One turn sends every row of this set to another row. A few are shown first. Where does it send the rows asked after them?
z200: [  7 -12 -10  50   2  -8  15 -10  18  -2  -2  -7   5  -8   6 -18   8  -3
 -17]
z639: [ 17 -23 -45   8  -3   4 -16 -11  19 -33   6   8  -7  11 -14 -12 -10  25
 -37]
z601: [  0 -16 -48   9  -4  -1   1 -27  10 -17   4  -4   2   0  -6  -9  15  10
 -20]
z89: [-20   3 -34   8  18 -16   4  11  19  22   0  27 -13  -3 -26  -2 -20  27
  -3]
z954: [  4 -11 -50  15  -9   6 -11  -5  14 -32  22  11 -12   4 -15   2 -17  30
 -32]
z21: [-18  -1 -34   5  19 -19  10   6  23  25  -3  19 -11  -3 -22  -5  -6  18
   2]
z538: [ 21 -17 -11  46   5 -13  -4 -12  20   4 -20  11  12  -3  -8 -21  -8  -4
 -26]
z571: [  2   6 -15  58  14 -24   2  -4   1  -7  -6   4 -15 -15   4  -7 -38  13
 -35]
z455: [ -3   4  -7  56  11 -10   1  -1  -1 -18  -1   1 -18 -12   8 -10 -33  23
 -39]
z872: [  4  -8 -15  54   8 -15  23   1  23 -12  10 -17 -11 -14  13 -13  -3   3
 -19]
z86: [  8 -16 -31  -5  32 -22  -3  16  35   6 -17  13 -24   5 -22 -23 -24  27
 -20]
z308: [ -1 -12 -50  10  11 -12   7 -16  10 -36   9 -19 -27  -6   7  -7  -8  19
 -32]
z331: [ -2  13  -1   4 -18 -23 -24  18  17   9  15  -8  -8  11 -18 -14 -27  40
 -31]
z951: [ 20 -19  -4  45   4  -1   0 -10  20  -7 -16   3  10   1  -1 -26   1   1
 -28]
z727: [-30   6  -6  -1  -3 -15 -18 -14  21  -2   4  -6 -32 -24 -24   2 -17  36
 -11]
z680: [-11   0 -48  18  -4  -1  -8 -16  -4 -28  16   9 -14  -3  -7   3 -19  31
 -32]
z805: [ 22 -10 -17  57   0  -9  -8  13  28 -11  11  21  -2  -1 -16  -4 -34  16
 -30]
z821: [-21  -1  -4  -7   9 -21 -17 -18  25  -6 -11 -21 -37 -23 -14 -11 -14  31
 -18]
z354: [  0 -16 -52  10   0  -8  11 -17  18 -27  14 -14 -12  -5   2  -5   7  12
 -20]
z763: [-15   2 -29   2  33 -24  -2   2   8  17 -24  17 -21  -2 -18 -16 -26  27
 -17]
z588: [-15  -9  -4  -9  -8  -8 -21 -19  35   6  -5  -4 -13 -14 -32  -8   5  24
  -6]
z659: [ 11  -4 -19  52  21 -31  13   0  17 -15  -3 -13 -22 -17  10 -13 -29   7
 -30]
z523: [  7   4  -1  -1 -21 -22 -25  18  24   9  11  -9  -1  16 -22 -20 -16  34
 -28]
z615: [ -5 -10 -38   4  25 -24  16  23  41  10   7   8 -26  -3 -21  -9 -14  25
   0]
z771: [  2   5 -16  62   2 -13  -5   3   8  -6  11  19  -5 -10 -10   2 -37  18
 -27]
z609: [  5  -4 -12  54  16 -17  16   2  14 -21   4 -17 -23 -14  16 -16 -24  15
 -32]
z773: [ 10 -21 -45   5  -1   4 -13 -26  10 -22  -6   4   1   7  -9 -15   2  15
 -34]
z223: [ -7 -12   0 -11  -1  -7 -33 -16  33  -4 -15  -1 -19 -11 -32 -15 -11  32
 -21]
z276: [ -9 -14  -8 -10   8 -21  -9  -9  44 -11  -3 -27 -38 -20 -17 -13  -5  27
 -14]
z296: [-11  16  -3   3  -7 -36  -8  15  12   5  14 -30 -21   2  -2 -17 -23  35
 -28]
z512: [  0 -10 -33  -3  39 -28   4  15  30   5 -15   4 -33  -1 -14 -21 -29  27
 -18]
z300: [ -8  11  -5   1  -7 -38   0  12  18  10  13 -38 -18   1   1 -19 -11  26
 -20]
z398: [ 29 -23  -6  48   1   3  -8   4  30 -16  -4  13   4   6  -8 -23 -14  13
 -36]
z334: [ -8  17  -2   5 -14 -30 -18  16   9   7  14 -18 -16   6 -11 -15 -30  40
 -31]
z333: [ 15 -11 -22  53  12 -26  21   1  30  -6   7 -13 -11 -16   5 -10 -10  -2
 -16]
z836: [ -9  -3 -46  13   8  -9  -4 -21  -6 -32   5  -7 -23  -5   4  -5 -19  26
 -37]
z272: [-10 -13  -9  -7  -6 -15  -8  -9  49  -1   7 -16 -23 -19 -27  -6   5  22
  -2]
z250: [-16  -2  -8  -1  -6 -11 -20   1  38 -10  16  -4 -32 -19 -32   3 -20  40
 -13]
z964: [ 16 -12 -10  56  -6   5  -8  12  24 -16  13  21   0   3 -12  -9 -23  19
 -32]
z939: [ -4   5  -4  -2 -12 -35  -1   7  22  15   7 -35  -6   5  -3 -23   2  20
 -18]
z683: [-10  -6 -27  -3  30 -21  -2  -3  15  21 -27  20 -13   1 -19 -21 -15  21
 -14]
z780: [  5   0  -1  -5 -15 -29  -9   6  25  18   1 -28   2  11 -11 -26   3  20
 -20]
z105: [ -2   3  -8  60  -1   1  -6   4   4 -14   8  18  -5  -6  -4  -4 -32  25
 -34]
z996: [ 33 -20 -13  47   7 -10 -11   3  28  -9 -10  16   1   4 -12 -19 -24   9
 -34]
z446: [ 12 -11 -18  52   2 -17  13  -9  23   6  -3  -1   8 -12  -2 -11   1  -8
 -13]
z47: [ 10  -2   0  -5 -17 -24 -20  12  28  14   4 -17   2  17 -17 -25  -5  26
 -27]
z135: [  0 -10 -38   4  21 -18   5  25  41   9   9  19 -22   2 -28  -7 -21  29
  -6]
z107: [ -3 -13  -5  -7   0 -10 -30  -1  43 -14   0  -4 -33 -11 -31  -9 -21  40
 -22]

z773 -> z680
z996 -> z571
z334 -> z939
And these:
z250 -> z276
z398 -> z455
z615 -> z86

One turn sends every row of this set to another row. A few are shown first. Where does it send the rows asked after them?
z400: [-15 -43 -17 -10  -8  -5   9 -18  25 -41   3  25]
z733: [-11 -25 -21 -13   9 -36   4  -1 -10 -29  11  -1]
z117: [ 17 -21 -24   1   0  -8  21  -2  30  -3   1  40]
z942: [  9 -14 -12 -12  11 -10  32   1  29 -41 -19 -10]
z619: [  1 -19  -1  -3  -9 -28   6  -5 -12  -2   8   4]
z2: [ -8 -34  -7  -6 -14  -2   9 -26  23 -27   5  34]
z602: [  0 -51 -16  20   8 -22  -2 -15  25 -11  -7  16]
z303: [ 10 -22   7  16  39 -14 -18  -3  20 -20 -13   9]
z734: [-14 -33  -8 -14 -13  -9  12 -11  30 -37   0  40]
z261: [-16 -18  10  -9  25   6  10  -3  46  -4   0  25]
z194: [ 27 -11  -3   3  26   4   3  19  28 -13 -10  14]
z868: [ -2   7  -1 -19  18 -29   7  21  -2 -23   2  13]
z682: [ -8 -19  -7  -7  23 -28  -3  11  -6 -28   1 -15]
z403: [ 10  -3   2  -4   7 -13   6   3 -10  -4   7  -5]
z266: [-21 -24  -8 -15  37   6  11  -2  45 -22   3  16]
z968: [-20 -27   1  -3  35   8   3 -22  37 -10   6  13]
z575: [ -2  -9 -11 -23  -4 -34  17  19  -1 -18   7  19]
z341: [  1  -7  21  -1   6 -29  15 -11  26 -30 -28   9]
z662: [ 12  -4 -18  -4  48  -9  -6   4  21 -35  -2  21]
z663: [ -8 -27 -32  -3  26 -33   5  -6  29 -34   0  43]
z748: [  5   3  -7  -5  21 -15  19 -37  14 -38  -9   4]

z266 -> z261
z341 -> z748
z303 -> z662
And these:
z2 -> z400
z733 -> z575
z117 -> z602
z682 -> z868

